In the rows, zero is written as 128.
Each path below is one point turned by a fixed rotation once a step. After each direction that follows a path, write how fast that rotation turns it, in deg/step (0 if it stays still).
Each turn is a multiple of 5 degrees from 10 to 175, or 0.
Each row of a path follows its step; steps can be skipped.
Rotation 1:
step 0: [150 127 119 115 136 131 129 131 138 132 117 126 123 129 139 125 122 124
 123 124 122 123 132 130 123 132 136 123 130 120 131 134 119 128]
step 6: [118 124 125 140 134 137 137 119 141 121 130 140 123 135 133 125 117 128
 132 131 127 111 132 130 126 115 125 124 132 127 129 130 122 134]
step 8: [131 129 123 124 140 121 122 140 126 143 115 129 124 124 142 123 126 129
 119 121 140 122 131 132 130 126 127 131 127 113 129 126 131 131]
step 9: [129 116 126 126 130 125 132 135 128 120 119 137 121 121 135 135 120 119
 125 134 120 123 135 139 120 126 117 132 125 123 125 111 125 134]
step 10: [129 138 134 123 121 130 132 139 136 132 127 134 135 118 118 135 125 115
 120 129 111 129 131 134 125 117 121 119 128 127 122 132 129 124]
step 11: [144 140 137 123 139 126 125 128 134 134 137 129 126 130 144 125 131 129
 129 126 119 125 133 127 136 115 123 116 129 122 129 132 131 125]
step 12: [127 128 138 119 119 126 123 121 129 124 131 132 122 125 151 130 131 126
 128 139 131 133 133 128 129 119 120 136 130 131 137 121 119 117]
step 13: [119 124 131 131 113 128 122 125 127 142 122 136 137 124 125 122 135 124
 113 145 131 133 136 134 133 123 130 123 131 125 129 131 120 130]
[128 126 128 129 127 133 127 128 127 127 126 130 130 127 123 132 128 126
 129 133 128 124 131 131 132 129 131 128 128 127 129 125 130 129] -> 90
[129 130 125 131 130 128 127 130 129 135 130 125 129 125 125 129 126 130
 124 129 129 132 129 129 130 128 129 126 130 129 130 128 128 127] -> 130
Rotation 2:
step 0: [136 129 139 126 127 132 125 134 132 134 137 135 139 128 130 130 120 122
 122 118 141 129 125 116 119 120 123 127 123 121 122 133 130 128]
step 1: [131 130 137 134 124 127 122 131 142 127 126 117 138 123 123 132 138 124
 130 120 125 119 127 124 127 131 136 118 121 129 127 138 123 133]
step 4: [133 120 133 131 132 122 123 130 136 135 138 122 139 127 128 122 122 123
 137 127 125 116 116 122 122 131 134 121 128 129 140 130 123 125]
step 7: [136 127 118 129 131 123 126 138 136 128 133 114 133 135 128 125 119 115
 128 133 135 126 121 132 133 127 130 119 131 128 133 140 134 127]
step 9: [128 122 131 130 116 129 131 140 126 134 136 116 137 125 116 136 139 125
 126 124 129 131 119 128 127 125 124 130 127 125 127 142 128 132]
step 10: [137 130 132 129 123 131 127 122 137 124 128 112 125 128 131 130 125 120
 138 126 138 132 114 130 128 125 117 115 124 130 126 126 136 128]
step 11: [123 128 120 121 131 130 131 142 136 123 130 118 128 125 136 129 125 123
 128 115 125 133 118 117 128 124 127 132 116 121 123 131 124 127]
step 13: [133 124 141 120 132 129 132 133 129 124 125 123 129 131 125 128 130 118
 131 125 138 132 114 117 123 121 129 130 125 129 136 125 140 138]
[132 128 129 130 129 130 130 126 125 125 125 125 128 128 128 125 125 129
 125 123 128 133 130 125 124 130 131 129 128 130 127 128 128 128] -> 140
[124 131 128 125 129 134 129 129 128 128 124 131 128 128 131 128 128 125
 128 125 131 125 128 128 124 126 126 131 130 128 126 127 129 128] -> 135
[129 129 127 129 124 128 125 128 128 127 123 124 125 126 129 129 133 127
 128 129 130 131 128 128 130 127 125 128 128 133 129 124 126 130] -> 90
[129 129 126 128 127 131 128 128 127 128 129 127 131 125 124 127 125 125
 124 131 132 128 133 129 133 128 128 128 133 129 127 130 128 128] -> 40
[125 129 128 125 130 126 127 130 125 123 128 128 127 126 125 130 126 126
 129 126 125 127 129 127 129 128 128 125 126 132 127 128 125 123] -> 115
Rotation 3:
step 2: [132 134 134 141 134 123 138 126 127 129 122 124 139 132 134 131 126 137
 120 127 122 137 130 116 128 118 123 125 119 122 142 115 137 135]
step 3: [128 137 125 125 121 123 117 130 130 132 117 129 131 127 126 134 133 136
 137 132 123 137 117 128 125 121 116 141 118 126 123 121 131 110]
step 4: [136 144 135 127 130 131 127 120 126 130 132 141 134 133 133 141 116 132
 129 128 125 135 136 137 130 119 120 119 127 126 112 138 126 129]
step 5: [144 130 136 139 122 137 134 136 136 122 128 124 135 134 124 130 124 122
 132 130 118 126 134 124 122 112 125 128 129 113 139 121 129 127]
step 7: [128 131 125 119 127 124 127 127 120 123 130 130 134 133 121 133 119 134
 136 132 135 128 134 143 131 109 118 137 122 121 117 136 134 119]
step 10: [130 133 139 122 133 115 126 123 116 131 128 132 129 133 121 127 111 130
 121 127 137 133 118 125 128 118 117 123 116 125 121 135 138 127]
step 11: [137 124 139 129 130 125 139 127 121 125 113 130 134 118 129 130 130 132
 137 127 120 131 140 136 132 111 128 135 122 118 129 123 138 130]
step 13: [142 139 128 128 127 122 132 124 131 129 133 130 122 131 129 123 119 132
 140 126 131 126 118 131 113 119 108 127 128 117 117 134 129 127]
[128 131 128 131 129 126 130 131 124 127 135 130 125 130 129 126 127 129
 127 129 128 127 127 131 130 127 126 128 129 129 125 133 131 127] -> 120
[132 123 127 125 130 129 123 127 127 129 128 129 127 127 125 129 127 130
 129 130 129 131 126 130 128 126 124 129 128 131 124 130 128 132] -> 110
Rotation 4:
step 0: [130 120 121 125 120 127 123 115 124 123 138 120 127 132 126 127 129 131
 132 130 119 134 129 130 113 121 131 114 132 127 140 124 128 131]
step 3: [119 130 129 129 121 127 130 124 123 126 120 138 127 129 128 138 138 126
 122 137 122 124 117 136 140 131 142 126 134 126 119 134 122 129]
step 4: [119 126 123 135 132 127 139 127 128 132 137 126 130 129 118 142 119 133
 126 134 127 137 127 123 130 130 129 138 134 134 131 127 134 113]
step 5: [123 131 118 127 130 116 132 114 119 126 129 124 131 126 125 123 132 126
 135 125 133 123 138 127 117 135 132 116 127 123 134 125 140 122]
step 6: [128 131 131 118 122 127 124 124 133 123 126 124 111 120 125 122 118 125
 136 125 127 123 116 126 130 131 119 129 121 123 141 120 122 124]
step 7: [121 122 132 143 116 129 119 135 127 131 127 129 125 137 128 124 136 125
 129 121 125 126 135 117 139 122 124 128 118 130 134 129 127 138]
step 11: [125 128 127 125 128 122 127 110 131 127 131 133 118 128 134 122 119 141
 133 120 127 131 120 124 142 137 123 121 126 120 127 133 129 126]
step 13: [126 123 136 133 126 138 135 128 126 136 126 130 134 132 141 129 128 125
 125 130 121 118 125 118 121 122 126 118 139 126 139 117 134 126]
[128 126 126 129 128 126 129 128 128 129 126 128 127 133 128 126 124 125
 131 130 129 128 126 124 124 127 128 126 126 129 128 123 124 132] -> 55
[130 129 130 127 130 127 126 129 129 128 125 126 126 123 126 124 130 130
 131 123 128 124 125 126 129 131 130 130 126 127 126 125 127 128] -> 85
[129 127 130 126 126 124 131 126 129 123 131 123 131 129 131 131 128 128
 127 127 132 125 127 128 129 128 128 129 127 130 128 125 129 130] -> 80
[126 125 127 130 128 131 131 132 130 127 124 127 128 129 130 133 131 130
 129 130 129 129 127 127 125 129 132 129 130 127 125 126 130 125] -> 70
